128 stands for zero in the data rows.
Every row has a hidden score. In each pair, how much higher is the second row's than the first's? 20 means about the same, 40 much higher and 0 much lower. The score is a weighted sum of the row's numbers plus the product of two more (or one squared), each taken from its middle value.
[131 107 151 176  90 145 147  94 160 140 147 132 174  90 135 113 145 193
 159 170 150]
[116 161 152 108 103 148  78  98  89 162 158 123 118 151 126 111 144  92
 115 100 174] ~ 27
[ 97  94 102  72 168 123  87 151 121 112  87  88  73 154 118 130  85 106
 110  96 105]
[125 120  52 137 152  89  76 162 190 125  83  89 125 101 132 138  99 126
 110 102  60] ~ 17
[166 146 176  90 159 105  98 150 118 117 100  97 117 173 137 153  96  82
 111 101 124]
[157 101  60 146 154  88 146 140 160  76  77 125  93  96 153 145 151 164
 152 158  78] ~ 13
[108 126  85  96  90 149 153  73  83 202 154 175 132 160 113 117 176 165
 158 161 211]
[141 124 140 183  94 132 132 101 138 166 167 140 160  90 149 106 165 158
 157 156 140] ~ 5
[142 121  99 163  92 160 122 108 149 147 164 129 166  88 136 134 166 183
 137 150 138]
[136 115 155  92 160 114 118 158 144 143  94  93  90 154  90 127  92  95
 109 105  96] ~ 27
[145  82 161 152 157  70 167 158 187 100 101 111 138  94 113 152 148 166
 124 162  99]
[174 148 132 151 100 126 168  93 148 124 160 170 130  89 129 101 157 180
 150 156 156] ~ 32
[140  25 113  58 163 113 149 167 104  95  94 154  90 166 111 173  87 141
 163 162 137]
[163 138 154 104 157  94  94 155 110  70 100 178 109 166  83 134  54  92
  75  94  97] ~ 15
[149  93 147 116 167 102 173 170 111  96 100 108  87 154 106 133 115 143
 107 157 117]
[132 106 150 172  98 143 147  96 157 143 151 134 164  97 124 111 140 186
 148 161 146] ~ 15
[155  74 203 140 156  96 131 153 157 130 118 111 114  89 154 156 145 156
 131 155  96]
[158 138 145 120 103 143 171  94 107 141 153 154 124 154 116  77 149 147
 169 157 168] ~ 25
[143  91 163 161 156  82 166 156 186 111 111 119 140  88 111 150 153 173
 127 160 101]
[ 87 163 137 126  95 145 156 111 100 189 156 137 150 156 126  76 156  90
 128  98 143] ~ 25
[162  96 128 149 158  87 150 159 179 116 103 121 124  98 158 185 125 188
 133 154 105]
[167 161 139 162 101 139 170  95 144 133 164 166 135  88 136  96 158 164
 153 158 166] ~ 27
[129 109 148  91 166 116 115 154 132 132  88  94  95 157  84 123  84  85
 100  90  93]
[ 69 158 116 125 165 109  78 160 153 111  89  55 128  90 166 133 127 123
 142 101  73] ~ 13
[119 155  97 120  97 180 122 109 101 152 158 109 143 157  61 106 115  94
  92  96 147]
[104 230 126 173  95 158  81 102 148 152 164  79 202  96 125  91 179 108
 129  97 113] ~ 14
[137 118 137 106 105 154 155  91  83 116 147 182 117 155 143 114 157 128
 141 161 179]
[ 51 125 118 134 159  90 132 170 147 108 105  63 145  96 157 190 110  83
  83  96  90] ~ 12
[ 93 137 140 107 100 175  92 110 111 176 166 149 151 158 125 101 110  81
  83  95 166]
[134 111 129 131  99 167 148  98  80 129 138 121 114 152 123  97 112 169
 143 166 172] ~ 24
[ 73 162 160 120  98 156 115  85  92 142 167 190 131 156 150  81 130 100
 127  98 157]
[136 149 110 110  96 162  79  90 111 153 155 107 127 159  62  85 135  92
  95  91 149] ~ 35
[136 153 112 116 103 161  82  94 118 150 155 102 136 154  68  82 134  96
 102  96 147]
[146 122 142 192  95 134 135  92 133 165 167 143 165 101 158 106 170 156
 172 168 149] ~ 26
[ 42 179 160 163  96 171 104  91 143 138 159 133 158  94 209 135 131 109
 130  98 143]
[162 116 102 149 160 108 145 165 166  90 101  98 125  94 163 181 127 154
 159 156 108] ~ 30
[121 124 133 119 169  99 145 161 138 120 101 106 107 159  83 160  65  92
  77  92 101]
[129 107 151 176  89 142 142  95 163 150 154 134 172  97 133 110 139 184
 148 159 147] ~ 20
[130  87 140  78 161  95 154 157 116  76  94  74  97 148 112 151  91 129
 144 157 117]
[133 137 122 109 159 118 132 179 102 120 100 136  87 168 127 134 121  75
  94  96 114] ~ 23
[ 64 152 112 123 160 102  74 150 148 107  91  56 131  93 173 142 129 122
 136  98  69]
[146 160 115 112  89 168  86  89 107 149 159 110 135 158  57  81 135  93
 102  98 156] ~ 35
[124 127 101 110  91 132 148  85  87 169 177 184 129 156 168  75 188 141
 204 164 182]
[ 67 154 112 124 163 113  79 158 153 115  95  63 134  96 168 134 125 122
 146 106  75] ~ 14
[ 88 147 150 101  90 173  90 110 101 172 164 150 154 160 120 100 106  78
  82  91 170]
[130 121 127 114 163  97 146 154 132 110  94 101 102 158  91 161  68  93
  85 106 113] ~ 14
[177  86 129  99  96 148 144 106  94 134 159 166 141 158  60 134 137 137
 160 164 172]
[116 151 112 192  99 147  75 112 163 163 160 133 197  94 126 147 123 129
  95  99 130] ~ 13
[170  61  84 137 159  83 111 169 148 130  96 114 130  94 179 197 144 157
 166 157  92]
[168  85 140  91 157  99 184 133 111  77  80 131  64 153 115 140 148 141
 158 163 111] ~ 15
[ 84 170 137 131  98 148 153 101  98 193 157 128 150 151 135  79 157  77
 119  96 148]
[150 166 148 154  94 125 127 108 122 126 156 132 202  93 122 149 185 156
 182 161 133] ~ 18
[163 137 151 107 162  98 103 161 122  66  97 165 112 154  88 139  54  91
  78  96  96]
[137 152 109 110  87 162  80  84 106 149 163 113 135 162  63  88 139  96
 104 100 157] ~ 31
[141 146 124 109 161 123 129 169  90 116  98 130  80 161 126 136 127  83
  98 100 120]
[123 113 207 106 154  87  96 172 168 101 117 121 137  94 153 168 104 140
  79  91  74] ~ 20
[112 155 131 168  94 165 109 105 142 160 147 159 168  98 145 110 154 123
 136  96 135]
[128 125 104 113 108 132 150  88  86 154 169 189 129 161 163  87 183 144
 196 162 178] ~ 24
[ 41 178 160 156  91 172 101  88 140 140 161 132 155  91 204 128 129 109
 132  97 144]
[ 72 168 111 122 150 108  77 154 156 111  90  48 132  87 165 133 134 123
 133  96  73] ~ 23
[120 132 113 115 104 141 150  90  89 161 169 185 128 157 162  80 178 139
 195 158 174]
[126 114 151 177  92 153 143  90 142 140 145 131 162 101 126 102 134 182
 152 162 151] ~ 17
[207 100 101 100 160  74 132 155 108  86 109 164 100 152  96 135 109 137
 150 160 113]
[ 87 177 142 136  89 154 154  96  91 197 156 132 149 151 126  64 160  84
 124  97 152] ~ 18
[141  39 122  63 161 112 141 156  97  93  92 146  84 157 105 168  89 139
 164 158 134]
[182 101 132 102  93 151 140 102  93 138 162 162 144 160  66 132 141 133
 154 159 174] ~ 22
[139 140 120 104 160 119 132 170  97 111 103 130  85 159 121 129 124  79
  98  96 116]
[116 163 142 157 101 137 109 123 145 134 158 149 182  91 149 117 134 145
 113 100 131] ~ 18
[136 110 128 131  99 171 153 102  86 138 146 123 116 160 127  94 106 162
 133 163 171]
[ 97 208 123 167 100 145  77 105 146 147 153  80 191  95 120  96 168 110
 130 101 108] ~ 7
[ 98 158 192  69 155 125 132 163 135 120 102 118 113 153 117 134 100 101
  79  94 113]
[132  90 141  84 158  89 148 162 121  83  94  75 100 157 113 154  91 124
 141 156 126] ~ 3
[208 101 103 109 165  76 133 162 118  87 104 158 109 153 106 142 108 141
 149 165 115]
[163  95 116  90 163 111 189 149 119  97 102 104  71 152 105 155 110 154
 127 157 117] ~ 18
[121 130 150 193 168  78 100 164 204 142 103 116 150  94 139 199  81 133
  83  94  89]
[127 112 133 136  90 173 151  93  79 134 142 120 118 154 126  89 102 165
 138 163 169] ~ 27
[ 76 172 168 119  94 156 104  86  89 136 163 192 135 156 147  87 123  97
 117  90 154]
[137 113 161 176 100 134 148 101 163 137 138 125 162  86 122 108 139 187
 149 163 136] ~ 24
[133 108 198  98 159 120 162 143 127 143  99 109  95 157 124 130 130 113
 124 158 125]
[125 121  63 142 158  84  75 161 188 121  81  80 116  97 130 137  89 115
 106  98  53] ~ 15
[112 105 135 113 160  92 128 169 137 100  94 116 144  98 166 179 122 155
 188 160  92]
[124 125  58 163 102 149 122  97 134 118 155 186 149  96 183 121 176 161
 140 161 149] ~ 20
[144 159 146 161 100 135 132 111 122 126 156 132 207  92 121 140 172 151
 184 167 129]
[ 45 175 165 162  98 164  99  83 138 141 163 139 154  95 197 123 131 111
 136 101 143] ~ 21
[ 87 172 142 132  95 151 157 102  99 198 158 131 154 160 131  71 156  78
 119  98 149]
[158 140 153 110 159 107 104 160 117  67 100 169 114 151  86 133  50  86
  70  91  99] ~ 18
[125 131 115 110  99 129 142  91  89 159 169 187 125 162 159  82 173 135
 187 153 173]
[125 118  52 148 157  92  78 158 186 120  88  99 129  93 128 130 100 126
 114 106  64] ~ 17
[ 43 175 163 165  98 171 111  88 143 146 167 136 162 100 215 134 137 114
 136 103 144]
[ 56 122 143 106 165 103 137 172 111 123  88  42 126 154 134 160 102  63
  97  99 101] ~ 15
[179  99 134 109 100 153 141 106  94 137 159 166 145 158  64 129 138 136
 159 164 171]
[142  90 137 108 155 103 171 168 108  98 101 109  87 155 103 126 113 147
 118 160 119] ~ 18
[ 90 146 112 157 102 153 148  99 143 154 166 128 155  96 217 128 175 150
 195 154 155]
[119 113  53 144 166  96  79 158 180 112  73  85 122  97 130 134  95 122
 113 101  49] ~ 10
[ 97 189 135 172  99 135 148 104 135 174 167 150 174  97 147 104 163 106
 104  97 142]
[ 55 127 128 137 162  88 130 169 148 111 102  56 143 106 155 183 104  82
  84 100  93] ~ 12
[ 42 178 168 164 101 169  97  90 144 130 149 122 152  94 206 139 122 107
 124  95 135]
[139  90 166 156 156  68 163 166 186  99  97 112 132  88 109 151 150 160
 124 154  91] ~ 15
[171  68  84 138 157  89 110 162 144 130  96 112 128  93 177 188 143 154
 168 157  98]
[134 135 138 125 170 100 139 148 132 115  96  95 100 154  86 161  69  94
  85 105 118] ~ 20
[138 135 145 148 161  92 132 175 174 121 104 139 131  99 127 153 161 110
 115 103  92]
[111 176 169 104  94 159  69  86  77 177 167 118 114 172 118  96 140  79
 110  94 199] ~ 31
[136 172 149 170 101 128 117 104 126 130 156 127 210  95 127 141 182 151
 178 154 124]
[149 182 151 169  97 136 124 106 121 123 155 125 213  93 124 133 180 149
 183 159 135] ~ 23
[104 123  44 137  87 131 123  94 125 167 150 168 141  99 147 146 171 186
 156 162 148]
[ 82 150  43 161  89 160  49 116 158 163 163 143 182  87 165 106 121 117
  89  96 131] ~ 16
[142  84 172 155 156  61 165 151 188  99 104 106 131  89 109 151 147 175
 127 163  88]
[130 130 148 183 165  69  99 166 194 128  92 113 150  92 128 183  69 120
  80  97  98] ~ 31
[132 123 147 108 104 169 156  89  77 125 157 187 118 150 138 107 160 127
 136 156 181]
[ 85 170 140 141  97 150 157 105 106 197 165 139 155 149 129  68 155  82
 121  96 146] ~ 18
[161 127 143 110 161  90  98 154 118  64  96 164 107 146  87 140  61  97
  85 103  93]
[157  95 109  82 151 119 190 147 115 105 111 104  75 158 101 145 113 148
 127 152 120] ~ 26
[119 153 101 117  95 174 123 101  98 150 169 118 151 164  65  99 114  92
  93  98 142]
[ 69 159 154 114  95 157 108  81  93 138 167 186 130 142 147  82 125  98
 122  94 150] ~ 15
[123 134  57 165 101 150 123  99 132 110 146 177 143  94 179 124 170 164
 140 158 139]
[181  62  91 153 162  92 108 157 144 136 105 117 133  81 181 203 149 160
 168 162  92] ~ 28
[ 88 164 159 115  97 144 108  86  84 133 160 192 130 154 141  82 122 102
 129 104 156]
[123 153 128 147 102 165 169  85 106 189 154 140 139 159 122  80 161 109
 152 165 180] ~ 34
[166 137 155 106 162  99  99 155 108  62  96 170 104 157  83 136  56  88
  74  96  99]
[123 158 108 121  97 185 109 116  67 152 137 147 111 164 138  91 112  92
 115  97 160] ~ 30
[ 62 142 127 139 149  90 125 162 144 117 111  67 153  96 158 178 110  83
  80  95  95]
[204 101  95  96 159  82 135 157 110  92 111 166  99 155  95 132 110 134
 145 155 119] ~ 30
[123 158 132 166  97 157 103 107 142 163 143 155 157  95 143 112 152 117
 127  96 138]
[143  45 124  61 154 109 145 156 106 102 103 149  91 158 105 172  99 151
 167 157 132] ~ 21
[100 101 108  76 157 122  89 152 122 113  91  88  84 154 117 131  94 109
 117 101 113]
[ 97  79  89  63 164 132  88 148 118 115  93  91  71 161 107 126  89 102
 107  91 112] ~ 23
[168 103 132 111 108 152 132 102  95 136 157 159 149 153  68 126 142 139
 165 161 168]
[ 52 126 146 108 164 100 134 171 112 134  97  49 132 158 133 155  99  59
  96  96 101] ~ 11
[112 170 136 160  90 136 109 115 145 145 170 151 181  95 153 116 143 148
 120 101 134]
[169  94 151  87 160 103 181 132 108  88  80 133  66 158 110 136 141 133
 150 155 109] ~ 21
[123  99 150 175  92 143 147  96 156 145 147 129 165  92 131 109 145 191
 153 165 142]
[201  96 100 104 161  78 140 159 116  88 102 158 105 160 106 139 113 136
 143 155 109] ~ 23
[135 120 128 134  90 176 143  93  77 137 148 131 125 159 129  89 104 154
 131 155 173]
[150 114 101 167 106 159 130 119 158 143 157 126 163  89 147 144 161 188
 137 157 135] ~ 11
[142 156 110 115  94 174  86  91 113 162 166 111 135 154  56  76 139  88
  95  94 155]
[137 142 122 107 161 111 124 180 100 114  96 128  76 157 122 136 126  76
  96  95 111] ~ 10
[146  85 163 152 163  75 174 162 180  99 103 111 137 100 113 150 146 168
 125 165 101]
[193 105 105 108 160  89 133 149 106  84 105 161 106 154 108 137 116 136
 148 152 115] ~ 27
[127 156 104 131 102 175 124 107 103 143 155 105 141 150  76 113 115 100
  96 105 151]
[101 218 127 173 103 150  70 101 148 149 154  70 183  92 115  87 170 106
 123  97 111] ~ 17
[130 111 154 181 100 145 145  92 162 147 152 134 169  92 128 111 143 188
 150 158 145]
[178 156 133 152  88 124 162  85 147 132 164 174 135  95 138  99 162 179
 155 159 166] ~ 28
[145  83 145 115 167  98 174 163 111  95  99 102  86 164 110 131 106 145
 111 166 119]
[140 174 153 171 107 139 129 105 125 129 155 127 208  96 124 134 174 142
 178 154 127] ~ 12
[ 88 145 106 158  97 151 150  86 141 167 171 122 153  95 231 122 196 160
 218 169 174]
[151 169 154 162 100 135 133 109 122 130 158 132 205  98 126 149 181 154
 186 162 134] ~ 5
[134 113 159  91 165 113 123 158 133 127  83  89  88 157  88 129  93  94
 113 101  92]
[ 62 135 135 142 166  92 131 167 144 104  99  59 147 100 155 181 109  89
  92 102  95] ~ 11
[114 126 111 113  98 137 154  86  87 163 176 184 129 151 167  78 189 145
 202 158 177]
[111 107 143 121 171  95 134 168 130  89  90 115 148  96 177 189 130 160
 190 158  88] ~ 16
[128 167 113 129  97 190 105 112  77 161 146 149 116 159 145  98 120  88
 115  96 164]
[153  85 123 151 162  94 153 153 174 109 102 113 117  93 153 175 120 188
 140 164 105] ~ 13
[136 149 105 107  98 168  78  88 111 158 159 105 124 159  59  77 136  92
 100  93 153]
[155  97 110  83 154 125 194 144 112  97 107  97  79 161 107 147 116 145
 127 154 122] ~ 9
[165 118 106 147 157  95 131 167 170  80  90  95 128  93 160 191 112 152
 155 159  97]
[163  91 104  70 149 121 191 140 105  98 107  98  72 162 104 147 117 150
 130 159 125] ~ 19
[145  93  32 136 162  68  82 185 182 103 100 114 133  85 177 178 104 127
 129 100  74]
[128  88 149  93 166  96 155 154 118  75  87  71  98 154 118 151  99 141
 153 159 118] ~ 22
[121 119 139 119 158 103 139 170 135  98  97 114 150  92 164 180 130 160
 190 165 100]
[138 110 138 142 101 166 150  97  87 135 143 127 122 154 119  89 103 164
 132 166 171] ~ 31
[164  93  57 144 168  83 151 143 160  73  73 129  85  91 146 145 153 166
 155 156  69]
[136 109 131 134 102 165 151  99  87 136 143 121 114 154 126  96 113 171
 144 169 171] ~ 36
[136 138 123 106 160 110 125 177 101 114  96 131  84 154 121 131 125  73
  92  94 109]
[150 126  99 168  94 158  94  96 130 167 153 161 143  88 162 158 161 152
 206 160 145] ~ 33
[162 135 128 128 171  95  78 176 174  87  99  86 122  97 163 168  82  99
 105  97  48]
[123 128 149 188 158  72  96 161 192 133  99 122 152  92 130 187  83 135
  94 103  94] ~ 24
[121 161 136 168  95 165 116 113 155 170 152 158 164  93 146 111 154 116
 128  94 137]
[101 161 108 151  95 143  46 115 137 133 174 123 134  91 160 133 142 109
 105  89 104] ~ 12
[117 123 106 110  97 133 149  93  91 160 168 181 121 154 165  86 184 142
 198 159 174]
[141 120 139 188  96 133 132  90 129 165 167 143 161  91 157 107 172 159
 164 157 138] ~ 23
[124 150 145 152 154 118 101 159 169  69  91 104 132  91 146 184  72 114
  96 100  89]
[121 113 210 101 159  93 109 184 169  92 102 116 134  96 150 168 106 142
  82  93  73] ~ 27
[129 154 109 115  94 163  76  88 112 155 160 106 135 159  66  83 134  91
  97  91 146]
[121 158  47 152 103 149  72 124 175 152 160 167 151  93 154 131 121 119
 167 100 129] ~ 17
[163 135 142 109  98 132 164  95 107 146 149 152 118 162 120  78 142 144
 166 158 168]
[121 153 129 149  95 161 165  84 102 186 151 139 138 155 121  79 163 121
 164 172 176] ~ 27
[ 38 180 164 163  94 175 109  96 146 141 158 129 153  88 205 130 135 111
 131  92 144]
[ 85 169 138 130  93 154 155  95  92 199 154 129 144 157 128  63 156  80
 128 100 151] ~ 23
[129 121 147 115  98 168 167  83  73 117 160 198 121 155 149 110 173 139
 145 167 188]
[116 157 119 192 100 145  77 111 167 167 162 124 188  92 114 141 120 127
  94  96 131] ~ 19
[145 113  83  85 100 190 176 102  86 131 164 108 111 160  85  97 154 150
 142 158 151]
[ 69 136 132 142 159  89 130 159 151 112 116  73 152  97 154 182 113  97
  90 102  98] ~ 8
[125 126  49 152  93 149 127  95 128 118 155 189 139  85 177 114 175 160
 138 158 149]
[ 94 176 125 173 101 142 154 106 140 174 166 150 169  90 154 107 168 113
 106 100 138] ~ 21
[130 107 158 182  98 146 149  96 160 137 143 126 170  89 130 111 141 192
 152 166 141]
[102 185 121 168  92 140 151  98 140 175 168 155 172  93 148  99 167 117
 111 103 145] ~ 25
[125 142 141 149 159 121 101 157 165  63  85 102 127  91 143 180  64 104
  94 107  89]
[ 91 135 100 152 104 155 148  97 139 159 162 125 146  99 221 131 183 154
 203 162 163] ~ 29
[129  85 139  79 159  96 153 156 112  77  91  71  96 152 109 144  90 130
 147 158 121]
[145 101 125 122 156  80 144 157 162  63 106  91 116  88 134 182 105 164
 136 168 124] ~ 22
[142 145 126 108 161 117 132 173  99 111  96 123  80 155 121 130 121  79
  97  99 117]
[138  92 127 121 163  72 138 154 160  56 101  86 112  90 131 187  99 166
 133 164 112] ~ 15
[155 168 154 164 102 141 141 110 126 131 162 134 204  95 115 139 174 149
 187 165 140]
[214  98  94  99 162  78 145 163 116  86 102 156 104 160 103 137 119 145
 154 161 117] ~ 22
[162  91 114  76 163 103 192 151 113  90  90  95  63 162 102 153 101 146
 133 164 123]
[ 80 141 105 159  93 158 148  92 143 169 173 126 147  88 225 126 196 158
 212 164 169] ~ 27
[ 84 172 140 133  91 156 158 105  98 199 160 138 157 151 129  71 160  81
 117  95 145]
[116 117 208 111 162 101 109 178 163  92 108 120 140  94 158 174 112 146
  83  90  70] ~ 20
[137  32 120  62 165 108 143 167 107  98  90 144  84 158 117 181  93 142
 158 152 125]
[123 132 131 118 164 107 141 149 125 119 102  98  98 160  70 146  64  88
  78  90 108] ~ 20
[122 127 130 112 162  98 145 160 132 113  89  94  96 160  78 158  58  87
  79  97 105]
[ 76 161 161 116  98 154 109  81  87 144 167 197 134 159 149  76 129  96
 128  98 161] ~ 16
[132 144 148 150 162 112  98 163 166  66  90 108 133 102 145 185  69 110
  87 100  83]
[ 83 161 164 117 101 145 100  88  87 132 160 195 133 158 140  86 114  92
 113  93 149] ~ 18
[122 166 110 129  92 192 101 104  69 162 145 145 108 161 140  90 118 100
 119  92 161]
[120 161 121 195 102 149  80 111 159 160 164 132 201  96 116 138 122 122
  82  87 130] ~ 9
[128 126 142 146 162  92 127 168 174 126 108 139 133  92 120 141 154 106
 113  98  82]
[152 116  99 158 101 158 128 113 153 147 164 129 164  93 138 133 162 186
 143 160 143] ~ 24
[ 65 151 111 118 164 104  77 165 155 109  82  57 126  94 168 139 122 122
 136  97  68]
[123 154 113 127 103 178 114 119  79 152 143 152 115 153 141 104 123  92
 112  95 152] ~ 26
[132 121 143  95 159 112 109 157 142 134  86  84  95 147  92 126  88  92
 104  96  95]
[165 137 158 111 162 100 107 158 111  72 103 175 102 156  78 129  62  99
  83  97  93] ~ 10
[118 154  97 128  93 186 118 100  95 153 169 115 154 160  63 101 114  92
  82  95 145]
[181 117  97 147 162  91 134 172 183  89  93  91 120  87 160 198 119 157
 162 169 109] ~ 31
[167  98 144  93 158 114 183 137 114  93  89 135  69 152 117 136 143 136
 152 156 113]
[167  85 155  84 156 101 190 127 101  80  82 135  64 163 113 136 152 144
 161 165 111] ~ 16
[139 123 138 182  97 131 130  94 133 162 169 143 167  95 164 112 166 151
 152 151 140]
[136 113 153  88 158 117 116 148 126 129  90  98  94 152  81 120  87  88
 104 105 103] ~ 25
[107 151 194  76 166 125 132 165 141 118 101 127 123 151 121 139 102 106
  76  91 108]
[ 98 113  37 144  94 136 120  83 120 164 155 172 143  97 154 146 169 182
 152 161 139] ~ 5
[158 131 120 135 163  96  67 172 172  92 107  93 121  98 166 177  91 110
 112 107  54]
[162  98 123 145 156  87 151 156 172 110  96 111 112  97 158 186 125 188
 137 161 114] ~ 26
[ 96 141 147 100  92 171  93 110 105 172 165 150 144 157 125 103 115  82
  89  96 172]
[156 141 157 110 157 104  95 155 120  71 104 172 119 154  88 140  58  95
  71  88  94] ~ 10
[205 100  98  94 157  85 140 158 108  90 106 167 107 163 101 129 116 138
 155 162 122]
[158 120  85  86  99 192 172  96  78 130 164 115 114 159  80  90 152 148
 140 163 160] ~ 26
[142  90 164 153 155  74 161 156 181 108 108 118 135  91 108 144 148 169
 129 158  92]
[168  97 111  79 155 122 198 147 110  97 101 104  79 168 112 146 117 156
 139 169 127] ~ 29
[ 88 205 120 116 103 174 144 107 113 160 154 154 161 161 114  85 129  97
 102  91 167]
[179 148 130 151  99 132 167  88 146 132 165 172 135  97 130  90 156 179
 159 164 169] ~ 18
[171  91 129  99  93 147 135  98  88 131 159 166 145 164  66 133 137 135
 158 158 164]
[130 130 140 173 157  77 107 164 188 133 102 121 147 101 131 185  76 122
  83  98  97] ~ 19
[ 86 178 140 138  94 152 152 101 100 208 165 140 158 160 132  68 155  76
 117  93 151]
[ 94 142 150 106  99 181  95 113 107 173 165 146 148 155 123 106 116  87
  88 100 172] ~ 25
[209 100  99  98 156  77 141 158 111  83 105 158 100 149 101 132 116 138
 152 160 118]
[151 158 146 160  99 132 130 107 122 130 158 139 204  96 117 142 176 151
 190 172 141] ~ 16
[160 101 132 158 161  93 148 153 178 109 100 114 125  91 155 180 116 186
 134 158 106]
[137 141 123 106 161 110 120 177  96 116  94 131  74 157 122 135 123  69
  95  97 112] ~ 20
[150  98 132 151 161  95 157 143 159 105 108 125 112  92 147 177 129 180
 140 158 123]
[147  59 210 139 166  90 129 153 151 114 105 105 115  94 160 160 132 148
 124 153  84] ~ 13
[142 151 115 119 102 169  87  89 113 155 164 112 133 157  59  87 141 105
 110 107 157]
[133 114 133 135  96 163 144  99  83 133 142 127 124 158 125  93 104 157
 129 157 167] ~ 21
[ 85 139 105 153  94 150 142  89 136 160 161 122 144  93 224 132 196 162
 212 167 165]
[ 98 149 193  76 163 124 131 160 131 114 103 130 125 157 121 137  97 100
  75  95 110] ~ 23
[ 80 110  49 143 170 107 163 158 199 129 109  97  81  91 123 161  89 100
  51  92  82]
[101  84  94  64 160 123  84 151 125 119  95  95  74 160 113 133  90 108
 112 100 111] ~ 25
[ 94 204 127 124 102 167 136 109 120 163 153 152 162 158 120  91 131 110
 111  99 162]
[176 154 133 155  93 127 161  90 145 129 164 179 136  94 127  94 151 169
 150 158 164] ~ 20
[ 85 142  49 162 103 149  54 123 165 158 154 136 167  88 159 112 113 116
  93  98 117]
[125 122  50 162  98 137 125  98 134 112 148 183 138  90 188 121 178 164
 144 161 140] ~ 18
[117 109 207 105 165  99 111 178 161  92 106 116 134 100 155 169 106 139
  80  92  71]
[132 107 153 177 106 138 142  93 157 142 145 133 163  95 128 114 138 178
 143 159 142] ~ 19
[158  85 123 144 165  81 151 157 175 104  96 120 117  96 161 187 116 185
 136 160 100]
[127 106 144  95 164 113 117 150 134 129  94  97  94 146  87 126  93  97
 106  99  87] ~ 23
[ 99  97 102  74 159 126  83 149 121 117  90  86  78 153 110 122  92 107
 116  96 112]
[125 155 161 153 157 119  94 165 166  66  91 113 133  93 143 190  65 110
  85  97  80] ~ 13
[144  81 164 152 161  68 169 162 190 106 102 105 130  88 107 143 145 170
 124 164  93]
[149 120  92  97  93 184 163  99  90 134 167 115 121 148  92 101 157 152
 139 157 149] ~ 30
[110 153 144 157 107 139 111 131 149 140 158 149 183 101 159 124 134 142
 111 101 122]
[126 127 130 113 158  99 140 151 131 119 102 102 104 166  79 150  58  82
  74  97 108] ~ 24
[124 162 130 143  95 157 157  83 102 184 153 141 135 151 116  79 157 112
 148 154 172]
[129 128 141 178 158  74 105 164 194 134 102 120 148 102 131 191  79 132
  90 106 103] ~ 15
[100 154 190  76 158 130 140 167 139 126 101 121 118 163 127 141 107  99
  76  94 113]
[139 104 203  97 165 119 163 139 117 140 101 116  94 152 116 125 129 109
 120 160 124] ~ 14
[ 94 140 144 110 100 176  90 108 108 175 167 152 150 156 120 104 116  90
  91 101 170]
[161 143 157 112 158 102  99 154 108  65  95 170 106 155  81 130  58  97
  84  97  99] ~ 13
[128 111 216 108 179 107 118 187 167  92 102 119 134 100 151 168 100 132
  75  96  76]
[142 176 152 163  96 133 132 119 126 126 153 128 205  88 126 142 176 147
 182 157 125] ~ 17
[170  88 163  80 162  99 188 129  97  77  75 130  54 158  97 132 138 130
 156 161 112]
[129  83 141  79 158  92 155 156 115  73  89  70  95 154 110 144  86 134
 153 165 123] ~ 21
[127 158 104 126  98 204 108 104  63 158 142 143 105 161 141  91 111  92
 114 100 171]
[129 132 148 149 155  88 130 173 181 123 102 132 130  86 119 146 157 110
 113  99  83] ~ 6
[107 163 113 151 100 140  47 109 130 136 164 120 130  98 160 130 132 104
 106  99 112]
[123 162 112 130  96 188 110 110  71 154 148 149 112 156 139  94 117 100
 119  97 163] ~ 31
[ 96 104 106  80 168 133  89 154 126 120  96  87  76 152 115 128  95 107
 116  94 110]
[123 166 115 131  99 191 110 112  72 152 139 144 108 150 133  88 114  94
 119  94 159] ~ 26
[134 114 159 177  91 143 150  96 162 144 152 128 166  93 126 106 135 192
 150 165 145]
[113 150 126 162  97 162 107 109 145 165 152 156 156  91 140 114 154 119
 130  92 132] ~ 21
[ 47 131 132 148 168  95 133 172 148 107 103  58 142  94 141 181 106  85
  84  91  86]
[107 221 119 167  97 145  63  89 139 146 156  71 190  93 124  99 183 118
 132 103 118] ~ 29
[164 146 130 151 104 134 166  97 147 132 156 159 132 102 137 103 153 171
 151 156 157]
[133 116 133 137  99 171 146  98  83 141 149 127 121 160 130  93 106 160
 135 159 172] ~ 28
[ 84 214 115 117  94 172 138 109 120 161 157 153 166 154 112  80 125 101
 106  91 168]
[125 114 143  91 159 112 106 158 145 140  88  83  94 150  88 126  82  82
  95  89  92] ~ 15
[ 97 188 131 179 100 145 152 108 135 179 159 142 167 103 156 101 162 103
 107 103 148]
[121 128 104 106  97 130 147  83  87 156 170 186 129 161 165  84 180 142
 198 160 177] ~ 20
[166  92 151  84 155  97 176 126 103  84  81 131  66 155 108 131 142 133
 153 155 110]
[ 81 160 162 117 105 150 110  86  87 131 158 194 138 166 150  88 122  95
 121  95 147] ~ 15
[146  48 126  65 156 112 143 158 107  97  99 145  98 154 109 169  93 141
 161 154 127]
[ 88 173 138 133  96 158 158 104  97 202 163 139 156 156 131  65 155  75
 120  95 150] ~ 19
